Each row has a name. After each piece below comes the name of the row it's from, unless a question asks for something else. Each question is about the rows just above it. Places in a row count from 0.

[ 5.83 -2.99  0.55  0.52  0.26  1.49  1.63  0.91  0.61  1.09 -0.12  5.63
  5.89  4.41 -3.81 -0.08  0.76 -5.23  3.93] : k_708
[ 4.35 -1.53 -5.46 -7.77 -7.67  5.23 -5.40  3.54 -7.16  4.57  4.08  3.84
  5.37  4.30 -2.24  2.38  3.30 -3.76  4.58] : k_754
[ 0.39  2.30 -2.66 -5.28 -8.94  3.66 -8.99 -0.21 -9.30 -8.61  1.94  0.00
  2.69  5.12  1.58  5.67  6.39  0.21  0.68] : k_35
[ 0.55  0.51  0.26  1.49  0.61 -0.12  0.26  0.55  0.91  0.52  1.09  0.05
  0.25  0.92  0.34  0.26  0.33  0.62 -2.22] : k_965
[-0.17  0.46  1.49  1.63  0.61 -0.12  0.26  0.55  0.91  0.52  1.09  0.05
  0.25  0.80  6.32  4.60  4.31  5.75  0.11] : k_923
[-0.62 -6.08 -2.69  0.68  5.27 -4.29  6.26 -0.05  6.16  6.39 -2.66 -0.07
 -2.03 -6.71 -5.21 -7.87 -7.73 -3.75 -2.35] : k_827
q: [ 1.49  1.63  0.61 -0.12  0.26  0.55  0.91  0.52  1.09] : k_923
k_754 without one entry, shuffled: [ 5.37  3.30  3.54 -5.40 -7.77  4.30 -2.24  3.84  4.35 -7.67  4.08 -5.46
  4.57 -7.16  2.38  5.23 -3.76 -1.53]. Gone: : [4.58]
Row and place of [0.33] in the named rows: : k_965, 16
[0.55 0.52 0.26 1.49] is in which row? : k_708

[ 1.31  1.63 -0.81  0.74] -> k_236
[ 4.39  3.60 -2.02  1.75] -> k_214
[-2.09 -3.08  1.47 -1.36] -> k_589
[-4.89 -3.01  1.88 -1.56] -> k_763
[ 3.94  0.03 -0.63  0.33] -> k_965
[ 5.65  5.72 -3.01  2.67] -> k_923
[-2.03 -3.02 -2.88  2.42] -> k_754
[-8.04 -6.66  3.73 -3.23] -> k_708
The row with [ 5.72 -3.01] is : k_923
k_214 without one entry, shuffled: [3.60 4.39 1.75]. Gone: : [-2.02]
Which entry of k_589 is missing from [ 1.47 -3.08 -2.09]? : [-1.36]
k_965 without one entry, shuffled: [ 0.03  0.33 -0.63]. Gone: : [3.94]
[-2.02] is at row and place : k_214, 2

[ 0.39  4.34  0.30 -3.20]  k_35
[ 5.21  7.84  1.41 -3.27]  k_708
[ 0.39  4.34  0.30 -2.31]  k_923
[-1.58 -0.85 -1.72  2.56]  k_433
[7.11 8.05 8.06 1.07]  k_763
[ 7.11  8.06  5.61 -3.21]  k_99
[ 3.09 -1.20 -3.20  3.62]  k_827
[ 1.95  5.05 -1.38 -2.31]  k_214
[-1.21 -1.20 -3.20  3.62]  k_754
[ 6.99  7.80  3.31 -6.89]  k_589
Which row holds [ 5.05 -1.38]? : k_214
k_763 without one entry, shuffled: [8.05 7.11 1.07]. Gone: : [8.06]
Which entry of k_754 is missing from [ 3.62 -1.21 -3.20]? : [-1.20]
Which row holds [7.11 8.05 8.06]? : k_763

[ 4.90  0.80  4.05 -0.84  1.76 -1.12 -3.87 -4.61 -1.96 -3.46] : k_708
[-0.76  1.12 -3.47 -6.32  3.97  6.03 -7.60 -0.75 -2.70 -1.18] : k_754
[-1.24 -2.91 -0.76  4.23 -5.97 -5.09  6.22  1.47  2.12  2.32] : k_214
[ 3.70  0.99  3.69 -1.77  1.66 -3.91 -2.74 -1.87 -3.62 -0.98] : k_99
[-4.97 -0.15 -3.93  0.73 -1.85 -3.87 -1.12  1.40  2.55 -0.21] : k_35
Shuffled k_214 with one entry gone: [ 4.23  6.22  2.12 -2.91  2.32 -1.24  1.47 -5.09 -5.97], missing : [-0.76]
q: [-1.12  1.40  2.55] : k_35
Row and place of [2.12] in the named rows: : k_214, 8
[1.40] is at row and place : k_35, 7
k_214 without one entry, shuffled: [-2.91  4.23  6.22  2.32 -5.09  2.12 -0.76 -5.97 -1.24]. Gone: : [1.47]
Which row holds [-1.12 -3.87]? : k_708

[-2.54 -2.58  7.82  2.60  3.78] -> k_35
[-4.18 -5.36 -5.88 -0.05 -5.97] -> k_99
[-5.45 -2.69  5.94  1.09  0.80] -> k_754
[ 6.24  7.20 -2.68  1.29  3.81] -> k_589
Where in the named rows is [-5.45]? : k_754, 0
Where in the named rows is [-2.68]? : k_589, 2

[2.70 1.49 6.73 2.07 3.86] : k_708
[1.58 2.13 1.05 1.43 0.95] : k_214
[1.58 2.13 1.05 1.50 1.04] : k_763
[1.37 1.59 1.81 1.86 1.34] : k_754
[1.36 2.27 1.43 1.93 3.08] : k_236
[1.81 2.27 1.05 1.50 0.95] : k_923
[1.81 2.27 1.05 1.00 1.34] : k_433
[3.08] is at row and place : k_236, 4
Which entry of k_923 is missing from [2.27 0.95 1.81 1.50]? : [1.05]
[1.36] is at row and place : k_236, 0
q: [1.50 1.04] : k_763
Which entry of k_763 is missing from [1.50 1.04 2.13 1.58]? : [1.05]
Row and place of [1.04] in the named rows: : k_763, 4

[ 2.92  0.24  0.21 -2.29  2.81  0.90 -2.89 -1.20 -0.31 -0.94  0.22 -0.36
 -1.96 -7.56  3.60  1.49  0.37  3.12  2.82  1.65  1.46 -0.79 -2.86  0.53
 -1.84 -0.99  4.50 -1.29 -1.95 -0.84 -1.88]  k_708
[ 0.48 -1.07 -4.48 -1.22  0.24  0.21 -2.29  2.81  0.90 -2.89 -1.20 -0.31
 -0.64 -4.31 -0.38 -1.67 -1.44  3.64  0.35  2.41  1.07  0.50 -2.15 -2.99
 -2.55 -3.75  5.99 -2.64 -4.31 -0.03 -0.84]  k_99
[ 0.83  1.23  3.96  1.09 -3.21 -1.88  0.94 -2.46 -0.64  1.01  3.33 -0.33
  1.05  6.21 -1.77  0.09  0.66 -3.82 -1.89 -2.99 -1.47 -0.80  3.15  0.84
  2.40  2.84 -6.53  2.02  2.78  0.19  1.09]  k_754
[ 0.48 -1.07 -3.91  2.92  0.24  0.21 -2.29  2.81  0.90 -2.89 -1.20 -0.31
 -0.94 -4.31 -0.38 -1.67 -1.44  3.64  0.35  2.41  1.07  0.50 -2.15 -2.99
 -2.55 -3.75  5.99 -2.64 -4.31 -0.03 -0.84]  k_965
Which row holds [ 2.92  0.24  0.21 -2.29  2.81  0.90 -2.89 -1.20 -0.31 -0.94 -4.31 -0.38]? : k_965
Which entry of k_708 is missing from [-0.79  3.60  0.53 -1.29  0.90  1.65  2.82 -1.95 -7.56  2.92  1.46  4.50
 -2.86 -0.36 -1.96  0.22 -0.99 -2.89  0.37 -1.84 -1.20  0.24 -0.84  3.12
  1.49 -0.94 -1.88 -2.29  2.81 -0.31]? : [0.21]

[-2.43 -2.63 -1.44 -1.70 -3.03  6.07 -1.93  4.13  5.21 -2.12 -2.30 -2.05
  5.07 -1.74 -1.72 -1.37  4.36 -2.07 -2.06  5.33  6.14  3.76 -1.74 -2.44
  4.77 -1.47 -1.85 -1.92  5.82  5.58  5.35 -2.27 -1.75 -1.93 -2.32 -3.10
 -1.41  5.50  5.51  4.87 -2.78 -1.91 -1.07 -0.32  6.77 -2.21  5.59 -3.19
  6.97  5.40 -2.26 -2.56 -3.39 -1.58] -> k_433
[-2.82 -3.25  3.43  4.57 -3.57 -2.64  4.82 -1.80 -2.18 -2.61 -3.50  5.43
 -2.48 -2.86  4.91  4.08 -2.73  4.54 -2.13 -2.43 -2.72 -0.76  0.13 -2.35
 -1.45 -2.74 -4.12  4.30 -2.67 -2.26 -2.37 -3.21  4.39  5.25  6.03 -4.46
  4.90 -2.31 -1.96 -2.67 -4.01  4.24  3.18  3.18 -2.43 -2.33 -3.15 -5.15
 -2.93 -3.06 -2.47 -3.71 -4.24 -1.89] -> k_214
[-2.54 -3.18 -1.33 -2.25 -3.30  6.04 -2.29  4.15  5.02  4.93 -2.63 -2.41
  5.33 -2.31 -2.05 -1.55  5.19 -1.84 -2.32  5.26  6.10  4.06 -1.76 -2.59
  4.98 -1.31 -2.50 -1.80  6.00  5.55 -3.01 -2.25 -1.89 -1.57 -2.21 -2.62
 -3.21  5.17  6.15  5.97 -2.50 -1.89 -1.46 -0.78  6.75 -1.76  6.01 -3.72
  6.76  5.88 -2.71 -2.54 -2.81 -2.43] -> k_923
[-2.54 -3.18 -1.33 -2.25 -3.30  6.04 -2.29  4.15  5.02 -2.66 -2.63 -2.41
  5.33 -2.31 -2.05 -1.55  5.19 -1.84 -2.32  5.26  6.10  4.06 -1.76 -2.59
  4.98 -1.31 -2.50 -1.80  6.00  5.55  5.06 -2.25 -1.89 -1.57 -2.21 -2.62
 -1.86  5.17  6.15  5.97 -2.50 -1.89 -1.46 -0.78  6.75 -1.76  6.01 -3.72
  6.76  5.88 -2.71 -2.54 -2.81 -2.43] -> k_754
[ 2.63  2.73  0.91  1.96  2.99 -6.03  2.74 -3.49 -5.26  2.01  2.51  2.11
 -4.98  1.96  1.78  1.38 -4.39  1.99  2.26 -5.29 -6.13 -3.63  1.07  2.25
 -4.80  1.49  1.80  1.75 -5.53 -5.53 -5.13  1.91  2.04  2.12  2.50  2.33
  1.48 -5.48 -5.61 -5.03  2.66  1.83  1.09  0.57 -6.65  1.98 -5.73  2.93
 -7.14 -5.50  2.23  2.10  2.59  1.82] -> k_99
[-1.82 -2.32 -3.59 -4.43  3.81  2.42 -5.26  2.39  1.81  2.56  3.05 -6.08
  2.66  2.70 -5.10 -4.00  1.76 -4.91  2.74  1.68  2.49  0.64 -0.27  2.45
  0.63  2.77  4.06 -4.64  2.68  2.62  2.02  2.83 -4.11 -5.04 -6.53  3.48
 -4.96  1.86  1.43  1.96  3.47 -4.47 -3.28 -2.81  2.21  3.01  2.69  4.66
  2.94  3.51  3.09  2.95  3.52  2.27] -> k_35
k_99 without one entry, shuffled: [ 2.93  2.11  2.33  2.04  1.96 -5.03 -4.98  2.26 -6.65  2.12 -5.13  0.57
 -4.80 -3.63  2.25 -7.14  1.83  2.50  1.07  1.49  0.91  1.48  1.98  1.96
 -5.29  1.38  1.78  2.10  1.82 -5.53 -5.53  2.66  2.99  2.23  1.80 -5.48
 -4.39 -5.26  1.91 -3.49 -6.03  2.01  2.74  2.51 -5.50  2.59  2.63 -6.13
 -5.61  1.99  1.75  1.09 -5.73]. Gone: : [2.73]
Which row holds [-5.26  2.39]? : k_35
q: [-2.54 -3.18 -1.33 -2.25 -3.30  6.04 -2.29  4.15  5.02 -2.66 -2.63 -2.41
  5.33 -2.31 -2.05 -1.55  5.19 -1.84 -2.32  5.26  6.10  4.06 -1.76 -2.59
  4.98 -1.31 -2.50 -1.80  6.00  5.55  5.06 -2.25 -1.89 -1.57 -2.21 -2.62
 -1.86  5.17  6.15  5.97 -2.50 -1.89 -1.46 -0.78  6.75 -1.76  6.01 -3.72
  6.76  5.88 -2.71 -2.54 -2.81 -2.43] : k_754
[5.50] is at row and place : k_433, 37
[-2.54 -3.18 -1.33 -2.25 -3.30  6.04 -2.29  4.15  5.02  4.93 -2.63 -2.41
  5.33 -2.31 -2.05 -1.55  5.19 -1.84 -2.32  5.26  6.10  4.06 -1.76 -2.59
  4.98 -1.31 -2.50 -1.80  6.00  5.55 -3.01 -2.25 -1.89 -1.57 -2.21 -2.62
 -3.21  5.17  6.15  5.97 -2.50 -1.89 -1.46 -0.78  6.75 -1.76  6.01 -3.72
  6.76  5.88 -2.71 -2.54 -2.81 -2.43] is in which row? : k_923
Shuffled k_35 with one entry gone: [-4.47  0.63  1.43  2.74  3.81  2.56  0.64  2.02 -3.28 -4.96  4.66 -3.59
  2.70 -5.10 -0.27 -5.04 -4.11  3.01  2.69  1.68  2.39 -2.81  2.77  2.66
  1.96  2.68 -4.00 -4.43  2.42  2.27  2.62  3.47 -5.26 -6.53  2.21  1.81
 -4.91 -6.08  1.86  2.94  3.05  2.49  3.51 -4.64 -1.82  2.83 -2.32  4.06
  1.76  3.48  3.09  2.95  2.45], missing : [3.52]

